The same turns and mirrors carry the whole set onto itself, and each row onto the other rows of its family. Which rows share a family with each named row? Give them in list order.
These 40 rows form 5 families of 8 rows each.
Z365: [  6.6  15.3 -22.7  15.9  -2.2   9.0  32.5  29.4 -11.8 -26.4  12.9 -16.4
  11.6 -14.5   6.5 -20.9  -2.8 -18.6  16.9  -8.6   6.9]
Z368: [ 12.4  11.2  -1.3  15.7 -16.9   4.0   3.1   0.6  17.6   1.5  -2.7 -40.6
  -6.0 -12.4  21.7  -0.2  -1.6 -32.3  19.3  -1.8  -9.2]
Z312: [ 19.3  -6.0  -6.8   8.8 -10.5  -2.8 -28.9 -12.5  19.3  13.8 -10.7  19.9
  10.4 -23.1   7.6  -9.0   1.4  -2.8  16.0   7.0   5.7]
Z345: [  0.1  13.4 -30.0   8.7  12.7   3.9   1.6  10.4 -13.9  18.1  13.9  24.6
  31.5 -31.7 -20.1 -24.8 -16.8  -7.6  11.2  12.0  18.5]
Z830: [ -0.7   5.6 -22.4  13.4   6.3  19.0  16.8   5.5 -17.1  21.4  22.6  14.7
  21.7 -16.1 -12.6 -23.7 -15.2  11.7  -8.3  10.9   9.4]
Z599: [  2.3   4.6 -37.4   9.2  18.1   3.5   2.4  23.6  -7.7  12.7  11.9  29.0
  22.7 -22.4 -18.6 -16.7 -14.7  11.1  17.1   9.4  18.0]
Z681: [  5.4  21.8 -33.2  14.7  14.0  14.3  12.6  17.5   1.8  16.3  15.5  12.0
  21.3 -27.4 -28.3 -34.9 -16.6  10.9   7.3   4.7   7.3]
Z442: [-11.5  24.3 -33.7  10.9 -17.7 -12.3  -8.8   1.4   3.6   2.8  13.1 -12.8
  24.9 -28.6   1.2  10.3  -5.7 -10.2   6.8  34.9   4.3]
Z177: [ 29.9  -1.3 -14.2  -1.2  12.8  43.3  15.3  13.6   6.7  13.6  -0.2  -1.6
   0.9  -1.1  -1.0 -18.3 -10.7 -25.3  31.9  -9.1   2.4]
Z905: [-12.0  34.6 -28.2  25.1 -22.2 -13.9 -16.6   7.8  -4.8   0.0  13.2  -8.5
  27.2 -30.5  -1.4  -9.6  -4.2   0.7   8.7  16.0   9.7]
Z410: [ 16.1  14.5 -16.8  10.0 -11.3  -8.6  -8.7  15.8  27.7  -4.6 -13.3 -24.9
  -5.1 -16.8  12.6   6.0  -0.7 -30.8  44.4  -2.6   2.2]
Z225: [  0.9  -3.3 -33.9  34.3  -9.6   1.7  18.4   5.7  29.2   4.0 -24.2   1.4
  -4.2 -19.1 -11.5  -7.2 -18.2 -17.5   4.5 -13.6   2.8]
Z832: [-10.0  20.1 -37.3   8.3 -29.1 -16.3 -15.5   2.6   1.7  10.1  18.7 -24.7
  21.9 -26.6   3.3  -1.6  -1.9  -7.6   7.9  17.5  -0.2]
Z548: [ -3.4  21.1 -32.0  14.8  10.5  11.1  35.6  34.6  -8.5   2.3  18.7 -31.4
   9.3 -10.9  -6.6  -8.6 -15.7 -15.1  20.0   3.8   2.8]
Z369: [-14.9  22.6 -20.1  18.2 -27.3 -16.1  -9.3  28.2  -7.5  10.1   3.4 -20.7
  12.8 -33.2 -14.3   2.1  -3.9  -4.8   1.9  16.0   2.4]
Z320: [ 14.9  29.4 -13.5 -10.7   1.0  21.6  -5.7  15.6 -15.2  13.9  27.0  -8.2
   5.6 -14.8  15.3 -17.4  10.1  -5.7  42.6  13.7  13.7]
Z223: [ -1.2  19.6 -39.2   2.9   2.0  17.8  30.6  27.6 -16.7  -9.6  14.1 -24.1
   1.2 -11.4 -12.6 -16.9  -5.1 -19.7  20.0   8.2  -2.5]
Z670: [-16.0  31.0 -29.9  21.9 -21.8 -28.2  -9.0   5.2   3.2   3.3   7.4  -6.1
  14.2 -30.0  -0.3   0.7  -7.8   3.7   5.4  10.5  11.8]
Z461: [  0.5  21.5 -50.2   9.3   3.2  11.2  38.1  15.6  -9.3 -10.7  14.6 -24.4
  10.7 -18.6   0.7 -14.6  -9.2 -12.7  13.0  -9.8   4.7]
Z90: [ 27.9  -3.2 -18.9   5.1  23.1  26.2  14.7  -7.3  18.9   6.9   3.9   9.5
   4.2  -0.8  15.2 -20.2 -12.9 -12.6  35.4  -5.8   8.7]
Z200: [ 20.5   5.4  -0.4  15.0  -4.9   4.8 -26.4  -6.0   8.6  22.7 -16.3  19.1
   6.2 -13.5  -9.0  -9.3 -20.5   3.6  24.7  14.9  14.9]
Z611: [ 14.6   7.4  10.0  12.9 -12.8   2.6 -32.1   3.9  17.3  24.4  -8.1  15.9
   5.7 -11.6  -2.2  -4.0 -11.3  -7.0  22.1  12.3  11.1]
Z693: [ 27.2  -6.3 -12.5  -4.2  14.6  28.0  21.8  12.2  14.7  17.7  -4.1   3.0
 -11.6  -4.1   0.0  -9.4 -16.9 -21.7  26.7 -12.9   3.1]
Z315: [ 16.1  18.7 -27.8  17.7  16.4  21.2   2.9  12.8  -4.0  20.3  14.8  24.6
  20.5 -32.2 -27.7 -22.3 -15.9   5.3   5.4   7.0  10.1]
Z253: [  6.7   5.4 -17.9   7.4  -1.2   0.7 -26.6  -8.2  20.2  42.6  -5.9   7.0
   5.1 -19.5  -5.4   3.0 -13.5   2.1  19.0  18.2   4.5]
Z773: [  9.7   9.2 -10.0   6.0 -23.2  -1.2  -7.9   3.4   7.2   2.2  -8.6 -21.2
  -7.1  -5.2  26.2  16.7  -6.1 -32.0  27.8  -2.4   3.8]
Z757: [ 15.9  11.4 -11.8  13.3 -17.5   6.3   5.3  10.3  21.6  -2.8  -7.0 -34.5
 -14.2  -0.4  21.7   6.0   0.2 -13.3  23.9  -4.5  -9.3]
Z14: [  2.8   8.8 -34.1  29.0   1.4 -18.9  19.3  20.5  30.6  11.7 -17.6   3.3
  14.1 -27.8  -4.0 -10.7 -18.8 -25.0   3.5  -3.8  -7.4]
Z318: [ 29.4  -8.7  -5.2  14.1  18.2  20.7  14.0  21.3   7.9  14.4  -5.4   0.8
  -5.6  -5.6   0.9 -26.6  -8.8  -9.8  28.4 -23.8   4.6]
Z477: [ 13.2  12.7  -5.8  -3.2  -7.1  22.0  -7.3   7.8 -22.2  18.0  20.3   2.8
   8.4   1.4  12.3  -2.2  17.2   0.0  34.3  13.1  10.1]
Z882: [  0.0  -1.0 -29.6  31.2 -11.9  -6.7  14.5   5.7  26.4   1.3 -19.3   0.7
   9.3 -16.9 -14.9  -3.3 -32.2 -12.2  -5.1 -10.6  -0.3]
Z880: [ -9.1  -9.9 -33.7  16.4   2.4  -9.4  13.3  13.8  25.9   4.1 -16.5  -0.8
   8.7 -12.8 -17.7 -17.3 -22.5 -23.7   4.1  -8.2  21.0]
Z123: [ 24.2  31.3  -6.1   7.8  -7.3  19.4  -7.5   8.2 -17.9  11.9  23.7  -9.4
  11.0 -19.6  20.8  -0.1   4.9   4.3  31.1  16.8  -8.1]
Z208: [ 25.0   2.2  -1.0  13.7  24.9  26.2  22.5  18.0   7.7   5.8  -9.2  14.1
  -5.5  -5.0  -2.0 -15.3 -15.1 -13.9  28.0 -10.2  12.0]
Z747: [ 10.9   8.6  -4.8  -6.0   1.0  25.5 -11.1   4.5 -22.0   4.6  26.4 -15.7
   6.9  -4.3   6.2  -4.2   5.0   6.4  32.1  12.1  14.2]
Z975: [ 16.5   3.1  -2.9  19.8  -7.0  -6.3 -24.0  -8.5  27.8  25.7  -6.7  13.9
  16.3 -19.6  12.7  -2.7 -13.3   1.9  18.6  -1.0  14.4]
Z885: [  2.2  10.6 -35.7  26.4   4.1  -7.9  14.9  13.7  31.4  -1.5 -15.2 -11.8
   5.9 -33.7 -11.8 -13.2 -34.4 -18.0   2.3  -5.2   2.3]
Z193: [ -5.3  23.3 -42.3   6.9  -6.3  10.8  33.2  23.6   1.1  -6.1  23.1 -26.4
   6.7 -16.4   8.0  -7.8   1.9 -23.6  12.4 -12.4  -1.9]
Z110: [ -0.9  11.0 -11.7   3.2 -27.1  -7.1   1.9   8.8  12.8  -2.9  -8.8 -31.4
  -3.7   0.3  26.3   3.8  -6.7 -23.6  31.0  -3.6   5.0]
Z297: [ 14.1  34.3  -9.5 -15.0  -1.9  13.1 -10.0  12.9 -19.7  13.4  30.2  -9.1
  18.2 -11.6  11.4 -10.0  -3.2  -4.1  32.2  15.5   9.9]

The rest of the family of Z225: Z681, Z177, Z670, Z200, Z773, Z193, Z297
The rest of the family of Z123: Z365, Z830, Z410, Z369, Z90, Z253, Z880
The rest of the family of Z885: Z345, Z832, Z223, Z757, Z477, Z208, Z975
The rest of the family of Z599: Z368, Z312, Z442, Z548, Z14, Z318, Z747

The same turns and mirrors carry the whole set onto itself, and each row onto the other rows of its family. Which rows share a family with each named row? Give them in list order.
These 15 rows form 5 families of 3 rows each.
Z605: [  9.1 -10.7   2.6   5.6   8.9  23.8   5.3 -14.2  28.8   5.1   8.6   7.2
  33.5 -28.4   5.5   4.7  -2.8  -8.5  -2.0 -11.8  -4.7   6.6  13.1]
Z65: [  1.9  -5.4  -0.1   8.8   4.6  13.6  -7.6 -17.8  28.6  -3.4   7.4  20.6
  35.4 -11.5   0.1   1.8  -3.7   0.8  -7.1 -20.4  -0.9 -15.5  -2.6]
Z725: [ -9.7  10.9   4.5  31.3  -5.0 -22.2  22.5   6.3 -16.3   0.2  -9.9   1.8
   4.7  21.3   6.2   7.7 -10.6 -10.5   4.8  17.5  18.6  11.2  13.4]
Z111: [ 19.3  -3.0 -21.0 -22.7  11.9   0.0  -0.4   8.6  -8.2 -15.9 -21.1   9.4
 -22.2  -9.3  11.4   4.2  13.7   0.1  -2.3   2.6  23.1  -4.0 -23.0]
Z833: [  9.7  -8.6 -11.8 -35.9   1.5   7.7  10.6  -0.9  -8.4 -20.5 -14.9  12.2
 -27.6  -8.2  -8.6   3.3  -1.9   7.8 -15.2   3.5  13.5   4.9  -9.6]
Z687: [-10.2  20.3   8.4  27.2  -1.0 -17.3  13.5  12.5 -15.7   3.4  -6.8   1.2
  -8.2  -0.3  12.2 -11.8 -19.5  -8.7  10.6  27.1   7.8   6.4  14.3]
Z433: [ 23.2 -10.1 -12.5 -30.2   3.7   9.2  -1.0  -1.1   0.8  -8.8 -16.8  -0.4
 -30.1  -4.2   5.3  12.9  -6.6   0.0 -15.4   8.2  21.2  13.7 -12.9]
Z606: [ 20.1  -0.5 -15.3 -26.3 -12.4   5.8 -10.2   3.3  -6.2   2.7 -13.1  -2.8
 -33.5  -7.2  11.4  -8.5   4.0  -5.4 -11.4   7.9  18.0  -4.3 -17.7]
Z39: [-10.6  15.4   5.7  21.7 -21.7 -12.2  31.3   4.9 -18.9  -3.0  -6.3   4.9
  13.7  -1.3  -0.8  -7.4 -21.0 -14.8   4.2  18.0  17.2  12.8  16.0]
Z481: [ 11.0 -18.9   1.0  10.6  -2.0  14.8   5.0 -15.9  30.1   8.7   4.6  -5.9
  35.8  -1.9   3.0  10.6  -2.0   5.3  -9.8 -17.4  -4.6 -11.9   7.6]
Z406: [ -9.2  22.5   3.0  26.5 -19.5 -13.6  24.0   4.0 -19.8  -1.7 -10.9  -9.2
   7.7   7.1  22.0  -7.8  -5.5   2.6  -3.1  19.2   4.5   4.7  20.7]
Z870: [ 12.1 -12.9  -3.5   9.1  -3.1  20.9  11.8 -21.4  19.7  20.8   5.8  -8.0
  32.9 -16.5  -3.8   4.5   6.7 -10.7 -11.5 -13.9   5.3 -17.6   6.2]
Z908: [  7.6 -11.6  -3.6  17.0   8.2  15.1   6.4  -3.9  22.6   9.5  -0.5  -2.6
  45.7 -24.4   0.0  -4.1  -8.4  -3.8   0.0  -7.8   2.6 -20.7   2.7]
Z953: [-25.5  19.8  -3.5  39.4  -8.4 -11.6  14.2   1.3 -10.8   5.1  -2.7   7.1
  -6.2  13.3  13.2   1.1 -10.6  -5.5   2.3  15.1  12.5   9.7   5.0]
Z12: [ 22.8   0.8  -5.7 -30.3   9.5  10.4  -7.4   1.1  -6.0 -15.0 -24.9   5.4
 -20.7 -19.0   4.5  -2.8  -6.1  10.4 -19.6   7.4  10.3  -8.9 -15.3]

The rest of the family of Z12: Z687, Z908
The rest of the family of Z39: Z65, Z606
The rest of the family of Z605: Z111, Z406
The rest of the family of Z433: Z725, Z481

